In the rows, zero is written as 128.
Which row each row swaps with, under one turn or mirror
rap: [154 141 152 110  80 148 142 136 120 121 106 118 133 100 104 110 111 110
 169 103 133 133 122]
sesi: [150 123 132 110  98 149 140 131 135 138 129 126 113  93 148 115  83 149
 159 100 132 132 128]
Maz: [158 146 128 129 114 126  92 139 114 126  95 101 138 116 132 105 129 153
 133 130 108 128 147]
mozos: [157 107 116 106 105 155 129 144 123 126  94 148 167 147 120 101 138 114
 130 122 129 103 164]
pugo: [151 116 136  96 105 154 153 137 117 131 128 127 117  94 145 120  81 127
 163  92 137 125 133]
gizad: [169 119 138  89 119 151 130 152 145 106 135 140 144 113 108 124 105 137
 131 135 119 121 130]
Rapav: [162 109 127 104 123 141 159 131 142 123 110 149 124 112 121  82 107 156
 119 128 136 130 124]
bifop: [155 107 132 108 109 168 144 144 128 118 113 157 153 129 132 103 107  86
 137 115 121 110 142]
Maf: [161 146 134 110 120 124  99 155  99 126  92  94 140 129 130 110 132 143
 129 136 121 122 149]
girug: [155 111 126 108 117 142 160 122 150 129 104 141 140 120 129  91 123 168
 126 129 139 126 123]
Dazul: [154 136 125  88 114 141 129 170  98 131  95  99 123 135 122 110 117 131
 143 107 157 124 163]
Folo: [142 106 103  85 101 150 126 129  89 127 121 100 144 107 130 109 129 138
 126 149 138 123 121]
dode: [154 142 142 101 119 126 103 162  99 127  92  88 136 130 124 113 130 133
 134 126 130 118 149]
memus: [160 131 128 125 140 145 144 166 118 140  87 124 153 114 162  92 106 108
 158 121 125 144 136]
lib: [158 105 118 106 100 156 134 143 123 124  96 146 170 143 126 100 144 109
 134 123 125 103 159]
supi: [163 141 116 117 118 132 119 129 108 112  97 129 120  97 122 106  99 131
 124 154  94 128 121]
zenu: [164 134 132 124 143 144 142 163 108 146  88 129 152 116 165  97 113 127
 161 109 110 132 148]
Muda: [151 106 125  77 101 148 110 123  86 126 123 114 138 113 116 122 122 146
 132 138 129 106 126]
vaf: [185 124 148  97 105 136 142 105 129 140 116 135 119 123 148 124  90 118
 137 134 135 120 138]
nep: [164 114 141  92 126 143 136 153 142 105 129 139 143 110  99 119 106 132
 132 121 107 120 139]
tigiv: [158 108 125 119 114 142 162 119 154 127  99 139 144 117 132  99 133 166
 131 127 139 122 130]
Bokun: [155 133 141 126 136 151 153 166 110 137  90 115 148 108 147  91 102 109
 162 116 131 146 131]
tum: [139 132 143 118  85 144 144 124 125 115  84 131 135 100 114 113 129 133
 158  82 121 105 143]
keli: [135 102  89 125 111 138 150 151  92 141  99 101 143 107 149  92 123 127
 144 128 122 136 141]
lisu: [160 106 131 107 120 137 157 122 152 129 105 143 136 123 128  87 124 163
 129 121 140 126 126]
Vubo: [157 124 125 106  89 142 132  88 111 156  99 118 129 126 158 112 116 128
 144 120 140 108 153]
Bitam: [135 107  86 124 108 140 141 153  86 136 100 102 139 104 151  96 122 124
 144 131 134 134 141]
rubor: [162 126 123 111  94 137 130  88 114 154  98 120 125 126 156 111 113 129
 136 114 142 105 157]
rudes: [134 103  92 119 111 136 146 152  86 136 100 102 141 102 149  96 128 124
 137 136 130 138 136]
melu: [157 143 100 135 117 141 114 122 118 130 103 126 138  93 129 116 109 123
 137 148  92 123 137]
Sol: [150 135 160 108  86 155 144 131 121 119 103 120 131  98 105 105 116 117
 168  97 124 123 127]
Bim: [159 148 134 115 116 129  98 158  99 125  89  93 131 129 129 109 129 142
 131 130 126 126 147]
Sagal: [159 119 108 114  99 137 135  86 114 155 100 121 138 125 158 110 120 127
 132 117 143 112 155]
vuk: [151 136 117 135 113 142 131 167 107 105  71 119 125 110 143 123 118 133
 136  93 121 113 151]
gos: [136 103  98 132 117 134 150 157 100 138  95 109 146 103 152  90 129 130
 153 118 114 139 152]
Zefug: [140 127 144 113  80 148 142 122 127 115  95 125 129 104 103 106 125 123
 165  88 120 112 133]
Mapod: [159 107 144  98 120 143 140 163 139 112 129 138 152 109 101 120 113 140
 140 117 101 120 136]
basun: [163 137 114 125 122 133 111 121 105 119  94 123 125 100 129 115 100 119
 133 146  88 122 128]
Nugo: [144 123 115  85 107 148 143 170 119 144 110 114 127 129 131 109 114 127
 153 117 169 126 165]
Tezi: [139 120 134 112 116 166 141 171 112 102 111 130 136  96 141 119 103  93
 140 119 117 119 121]
loru: [186 132 141 105 128 132 140 137 129 128 114 133 117 111 144 133  89 130
 124 141 130 143 124]
mize: [158 119 121 108 102 155 126 141 120 120  90 139 163 151 130 104 145 112
 138 116 121  97 164]
razuv: [152 106 134 106 105 167 136 150 123 113 113 160 150 121 128 107 101  88
 138 114 130 105 137]
Teru: [160 151 131 115 113 125  94 151 106 129  92  95 141 128 128 107 128 146
 129 127 116 125 146]
sasa: [159 122 142  81 126 144 115 131  95 134 107 133 152 129 140 115 129 151
 159 104 114  99 159]
zesum: [156 108 131 100 132 140 159 136 131 119 114 145 122 119 125  82 103 155
 117 131 133 119 118]
dase: [156 118 134 103 101 157 146 131 129 130 129 126 118  93 153 112  84 137
 166  99 137 135 124]
peg: [185 130 144 103 103 138 135  98 129 141 114 138 122 126 148 119  91 116
 132 123 129 122 139]
fufe: [166 115 134 105 104 149 140 139 100 132  87 125 167 141 124 114 143 108
 148 107 116 102 164]
Pife: [156 122 119 125 118 132 146 129 127 128  99 102 160  93 156 128 137 142
 124 144 123 133 122]
fadu: [151 113 140  69 111 142 110 129  89 133 114 134 149 130 120 114 127 150
 141 120 123 100 147]
Tero: [152 131  96 115  98 147 125 101 127 146 103 129 133 125 159 100 117 135
 120 131 148 109 149]
ragol: [140 132 146 113  83 148 147 127 119 119  88 125 132 104 103 111 121 127
 163  85 122 111 137]
rab: [141 120 139 113 114 167 140 164 110 109 112 138 136  98 137 121  96  90
 145 114 117 121 121]
Zoka: [144 120  80 112 104 154 133 124 134 144 122 130 142 108 127 117 118 131
 158 135 145 123 167]
gebu: [140 116  98  99  96 158 141 137 125 151 120 122 131 126 127 112 112 128
 163 131 163 126 166]
nad: [140  97  83 113 104 139 138 150  90 135 104 105 133 106 148  99 123 131
 137 139 141 136 131]
Fidet: [189 131 139 107 126 128 137 139 122 128 110 122 118 105 144 134  90 132
 122 135 134 143 123]

gos is swapped with Maz
keli is swapped with Teru
tum is swapped with tigiv
rab is swapped with loru
Rapav is swapped with Sol
zesum is swapped with rap
peg is swapped with bifop
Nugo is swapped with Muda

